In the rows, 128 means zero.
M: several groups of rows, each row roughly a mix of its group's hidden directions
M (83 x 12)
107 90 122 154 171 124 181 155 126 129 159 147
108 120 128 87 88 173 109 140 129 84 137 95
134 119 144 55 126 142 94 127 158 105 129 99
165 132 131 151 131 110 112 202 93 127 137 134
105 108 121 163 162 130 131 120 77 167 136 170
99 152 151 116 164 110 174 92 150 167 137 140
119 142 144 164 153 96 160 136 131 153 130 193
140 123 123 83 100 159 88 110 123 107 164 86
120 75 117 123 165 137 139 174 113 97 162 108
162 167 126 154 148 107 162 169 108 98 102 150
117 141 122 161 129 135 162 147 119 148 102 200
131 106 127 82 97 155 76 118 133 105 132 85
119 110 90 174 83 150 150 110 134 162 144 151
152 89 110 112 82 156 79 142 145 113 153 139
127 75 101 156 131 164 146 102 115 155 169 142
151 173 159 107 131 98 121 124 173 93 124 95
141 109 98 156 120 115 74 125 82 131 172 130
135 135 142 157 170 98 143 139 140 168 138 187
127 116 120 139 101 114 120 101 200 158 141 161
140 127 155 141 164 130 141 181 90 103 93 155
122 136 120 175 132 115 161 90 137 173 130 175
90 149 126 116 162 112 179 119 104 144 98 89
145 130 99 197 143 100 138 160 93 139 131 123
102 141 102 167 142 78 175 133 126 152 98 119
102 126 113 183 100 161 167 139 110 151 141 158
143 131 103 189 145 105 136 174 90 136 125 146
104 99 131 125 123 170 136 110 152 146 175 181
159 176 136 158 91 112 126 119 134 124 88 172
131 166 131 177 137 70 155 120 159 137 115 134
109 107 138 126 121 176 139 92 149 168 144 177
134 137 137 154 158 115 184 162 129 110 121 181
135 116 122 181 174 111 161 148 108 168 128 148
142 139 124 105 144 84 103 161 112 88 114 78
106 79 120 116 135 175 167 157 136 99 135 156
135 130 134 85 154 110 109 121 130 96 95 65
129 182 139 176 140 118 178 118 99 123 122 112
112 170 143 151 144 92 154 107 154 157 102 169
104 90 98 103 101 166 112 92 131 163 157 129
146 91 111 131 88 169 106 154 102 118 174 132
167 146 147 81 125 91 75 129 147 109 128 131
114 97 84 160 133 154 127 175 84 144 123 141
124 159 155 124 146 88 139 99 195 141 119 137
96 109 139 132 188 102 158 132 126 162 166 134
136 155 153 109 180 74 124 117 157 137 98 134
154 106 148 99 197 100 104 154 136 131 140 132
124 173 157 99 89 123 100 168 147 99 125 152
141 88 134 105 154 115 63 157 114 117 135 156
150 106 120 167 159 124 138 190 89 143 140 128
122 108 92 188 133 97 127 147 90 150 129 156
137 110 126 184 114 143 133 132 133 150 136 197
152 173 157 153 161 92 131 152 100 92 114 116
90 67 102 140 134 159 121 151 111 154 151 144
143 134 122 168 146 112 131 174 65 104 113 128
102 75 115 91 132 158 94 133 120 129 156 89
110 86 88 96 126 134 109 153 79 126 122 93
115 85 135 77 121 153 92 124 140 106 154 90
133 96 113 133 92 162 119 94 135 144 179 167
135 161 134 167 120 118 175 121 139 137 101 185
96 161 132 102 144 112 166 87 145 146 117 81
132 124 125 66 115 132 112 146 138 93 116 71
154 201 150 121 136 88 129 110 129 135 101 128
147 125 137 85 141 121 67 136 104 95 150 98
125 152 129 179 150 94 156 136 116 166 123 174
142 78 107 155 138 160 134 167 87 134 161 117
75 132 130 146 152 143 178 90 151 150 112 141
76 147 142 127 96 173 149 173 132 106 126 139
140 138 175 149 162 118 129 133 156 133 118 194
149 103 140 89 94 165 117 155 177 104 115 140
130 135 108 123 69 180 122 113 135 121 84 144
147 147 113 140 129 93 77 115 94 110 167 92
120 77 110 116 109 186 121 133 112 112 167 107
150 134 113 190 117 120 150 161 113 115 108 176
98 109 152 107 204 134 144 149 150 135 132 138
135 146 146 70 93 150 94 97 149 109 108 111
106 112 146 74 99 173 111 113 154 118 116 163
124 125 97 143 129 120 72 142 82 167 132 95
122 98 83 149 116 179 150 168 101 116 110 136
105 101 102 178 115 170 169 133 99 147 143 131
153 133 100 145 77 170 152 123 135 91 94 118
155 107 124 171 161 116 137 178 97 156 148 148
157 171 147 99 122 121 154 96 155 92 112 90
139 167 154 95 156 79 109 139 147 111 90 114
108 119 158 61 118 159 130 101 165 113 126 139
which group is each row in? (one row of each group first)
146 156 130 80 95 144 80 115 126 108 100 96 -> H
128 134 96 177 82 148 140 92 126 152 165 134 -> P
115 189 144 120 114 92 133 110 149 118 76 121 -> N

135 164 139 119 119 146 163 140 135 110 84 190 -> H
150 140 100 195 104 130 159 144 116 123 102 156 -> H
165 125 127 149 75 174 136 162 133 92 128 140 -> P
126 117 150 126 94 135 93 135 143 122 115 204 -> H
166 137 124 192 101 121 133 168 121 103 124 156 -> P
94 108 97 165 119 155 143 129 111 180 121 165 -> H
161 157 144 83 118 86 84 114 147 106 112 117 -> N
156 191 164 116 141 85 137 116 142 115 109 142 -> H
140 87 96 178 149 140 155 123 90 157 141 114 -> N
